rotation steps, each row followed by its count of steps:
The counts run from 0 to 529.
[ 73 114 174 138  94 164 155 162 122 127 130 169 175 128 119 136  80 124
 127 130 155 144 132  98 151 105 111 117 156 103  93 161  92 132 166 116
 137 138 162 126 119 147 134 165 136 114 102 101 120 109  74 100  98]
529
[135 175 130 156 126 143 172 172 128 134 159 131 115 131 120 142 101 105
 138 139 152 141 110  95 144 148 120  81 172 106 140 142 118 139 169 166
 142 135 127 173 177  69 145 162 137  71 138 130 126  90 130 125 114]
517
[141 161 152 169 134 171 171 129 136 165 116 121 111 117 153 147 114 104
 115 150 112  81 137 116 103 108 120 112 132 121 113  73 191 128 144 102
 143 207 148 190 147 111 136 131 126 139 138 134 105 134 121 136 107]
207
[102 146 168 152 122 172 164 112 139 176 108 131 135 120 139 142 131  82
 151  97  94  96 104 128 102  99 127  89 142 120  85  99 165 150 129  99
 174 180 162 183 131 116 139 114  92 124 109 132 127 133 134 124 101]
201
[181 148  86 150 117 176 127 175 148 132 145 142  98 112 104 127 129 123
  66 137 141 112 135 108 128 121 114  87 144 140 133 139 118 126 177 151
 155 176 155 164 131 122 163 152 148 150 138 104 102 118 105  81 110]
153
[ 88  75 169 137 111 176 163 153 114 168 103 141 137 125 109 128  77 152
  99 142 134 122 123 102 114 117 117 116 131  89 105 109 165 133 136  64
 170 151 148 142 108 127 146 150 170 110 140 117 106 108 123 159  87]
469
[150  71 121 149 118 167 129 181 118 122 159 160 105 114 120 116 122 161
 112 134 119 169 117 114 154 106 114 114 129 160 111 164 110 116 158 111
 157 166 174 134 112 116 178 184 153 145 137  92  97 131 142  98 104]
500
[100 150 144 164  93 157 182 179 129 120 109 124 171 136 135 155  50 130
  96 138 145 117 139  92 117 119 111 109 138  81 133 136 118 122 149 146
 120 169 147 135 135 125 126 157 154  97 120 119 124 115  64 119  91]
184
[160 157 116 159 139 166 127 174 135 138 153 131 117 123 107 109 121 128
  93 160 152 150 128  96 150 125 123  90 150 128 137 175 141 112 176 130
 147 135 137 172 141  64 149 176 161 100 160 141  79 112 108 118 107]
25
[134 175 150 182 118 166 137 147 133 116 149 127 123 132 170 130 152  81
 166 128  86 131 113 104 135  73 107 115 128 142 102 173 137 139 134 146
 120 186 185 159 126 110 143 172  94 122 120 130 108 147 121  95 133]
297
[124 135 150 164 149 124 187 180 104 130 119 112 103 129 172 143 100 130
 141 117 104 136  95 108 151 129 109 110 148 136 114 113 148 113  99 124
 127 185 150 167 180  89 152 197 125  94 138 119 139 138 164 141 102]
109
[ 91  91 167 145 118 181 141 164 113 165 117 164 128 125  83 117  95 139
  87 134 144 126 116  95 122 129 120  94 156  99 106 115 149 143 137  86
 189 123 136 150 107 128 156 137 166 104 129  99 107  84 126 159  97]
127
[139 131  92 145  84 167 145 162 144 132 110 117 128 131 101 138  78 119
  95 105  91 119 125 105  91 102 125  84 110  96 142 170 103 148 122 153
 151 195 151 134 113 132 138 152 137 107 122 113 115 151  84  96  91]
437
[148 165 132 147 117 167 177 142 138 125 143 124 110 143 165 158 132 100
 144 197 121 121 143 112 122  98  96 116 133  86 113 151 166 154 166 147
  94 173 192 163 135 117 140 158 133 113 145 138 135 130 137  92 145]
422
[106 165 173 131 128 180 124 141 125 160 131 159 106 128 106 121 119  89
 101 178 157 100 158  76 157 103 126 112 151  88  97 146 151 153 168 138
 122 146 132 175 136 150 145 167 118 129 117 115 107 113  88 108 132]
274
[120 107 130 127 120 144 137 180 115 142 124 147 102 125  91 119  78 126
 105  96 136 117  97  87 144 138 123  96 162 132 103 130  78 131 118 153
 178 170 118 141 157 157 165 184 118 127 113  66 126 119 110 104  96]
250
[132 196 141 189 111 142 181 167 138 122 136 123 151 129 147 159 111  86
 138 103 146 103 100 112 119 133  97  77 172 119 125 104 117 133 144 160
 159 154 154 168 153  99 138 131 119 107 119 113 138  91 118 107 116]
49
[110  93 167 110  92 191 134 107 126 179 122 132 130 130  99 146 109 101
 147 127 125 120 117 113 117  90 115 117 111 105  90 121 144 166 177 134
 174 181 163 142 104 166 164 134 131 143 126 107 134 118 116 106 102]
67
[144  86 115 131 127 159 122 189 111 131 143 134  88 134 120 133 125 136
 118 128 128 155 104 102 160 111 102 104 128 135 109 157 108 126 131 163
 149 173 175 142 124 139 190 214 141 130 149  89 136 139 159  94 117]
503
[141 177 155 178 115 165 137 134 137 121 154 128 133 131 164 120 148  85
 174 123  90 139 109 104 138  77 118 109 127 148  99 181 133 135 146 139
 131 181 172 160 131  96 141 167  95 122 121 133 103 144 116  93 123]
298
[107 148 181 116 144 155 160 125 132 162 146 161 120 125 135 120 131 108
 140 176 174 130 148 105 173 119 113 116 175 109  85 139 142 127 196 110
 127 136 154 180 162 114 145 175 120 116 128 130 114 105 122 103 128]
270
[126 196 137 160 107 151 167 150 137 137 137 108 125 147 123 143  87  79
 137 132 134 125 110  85 126 127 128  88 144  86 145 153 128 154 157 188
 133 164 124 166 166  85 130 156 125  73 133 138 131 100  94 118 110]
176
[123  81 113 114 139 160 166 176 139 154 111 165 109 105 112 134 116 160
  72 133 147 123 145 131 139 127 108  93 162 127  90 115 120 109 145  80
 160 156 179 163 125 135 163 165 149 143 129 101 116 138 138  87  94]
3
[130 178 143 141 111 145 160 128 145 147 150 106 132 144 124 141 103  86
 175 123 137 144 100 103 135 124 128  84 148  98 128 174 118 151 167 171
 151 151 133 169 170  70 136 160 122  70 137 147 124 111 116 102 105]
174
[ 98 165 149 177 105 159 151 178 125 122 128 131 141 144 127 151 125  70
 154  83 115 119  81  95 127 109 101  78 155  99 113 142 112 159  99 174
 158 137 162 147 119 120 146 150 104  92 115  97 149 110 128 112 127]
43
[104 156 159 169 104 176 174 173 111 115 158 164 144 126 129 137  79 121
 121 154 144 160 134  87 143 127 128 104 159 104 135 139 119 137 182 136
 117 143 130 144 156  79 134 152 146  84 115 128 105  76  91 141 111]
521
[114 128 192 155 110 184 122 141 114 146 143 166 147 112 119 123 110 108
 126 132 158 115 133  87 156  94 112 129 149 143  84 121 121 130 186 120
 153 166 144 149 123 165 157 161 124 163 110  84 107  97  88 104 112]
402
[155 173 129 142 137 150 141 142 156 135 153 159  91 119 121 107 151  93
 122 161 141  77 126 107 146 117 107  90 186 127  90 150 121 145 155 130
 151 151 159 183 157 127 145 159 100 138 130  99 102 123 137  73 155]
145
[112 147 147 145 111 144 177 175 131 118 141 147 164 131 128 137  74 138
 115 158 183 135 139  92 157 135 106 109 172  98 122 150  97 113 178 137
 128 140 146 137 160 109 139 173 157  94 135 115 121  92  84 101 101]
524
[146 151 135 125 160 163 125 133 133 174 151 139  81 122 112 110 167  90
 136 133 121 142 113 111 160 110 136  81 153 142 100 163 157 142 164 122
 157 145 150 196 149  76 161 176 109 113 139 141 100 133 156 107 125]
17
[133  76 140 132 109 182 115 131 124 159 129 128  90 140  93 101 113 128
 133 150  82 128 102  92 111  85 119 112  99  98  98 174 159 170 114 107
 176 168 158 137 102 138 154 167 138 113 148 107 104 145 146 127 118]
223
[ 99 137 184 143 102 147 182 113 126 146 123 117 119 149 141 144  89  91
 184 135 104  99  95 100 110 117 111 116 142  73  93 124 143 178 120 139
 150 167 143 154 156 141 134 143 112  93 123 110 153 110 138 132 131]
326
[131 154 153 142 135 151 178 104 154 183 112 119 132 112 144 136 130  94
 153 107 122  93 107 139 106 115 118  83 154 122  93 100 161 131 155  92
 180 180 161 191 146  97 133 118 105 130 126 133 116 133 142 113  98]
203
[117 114 146 160 106 169 123 188 126 114 147 150 150 130 120 114 102 144
 106 152 142 176 124  88 147 103 109 112 131 122 122 195 123 115 161 121
 137 129 166 126 101  98 151 189 173 103 141 124  87 112 101 113 100]
31
[113 159 148 161  95 159 173 138 142 132 140 135 169 128 126 129  68 114
 132 130 141 138 129  97 118 122 134  97 145 102 137 157 119 134 183 128
 145 154 131 150 152  73 121 142 145  79 121 143  99  94  70 126  90]
180
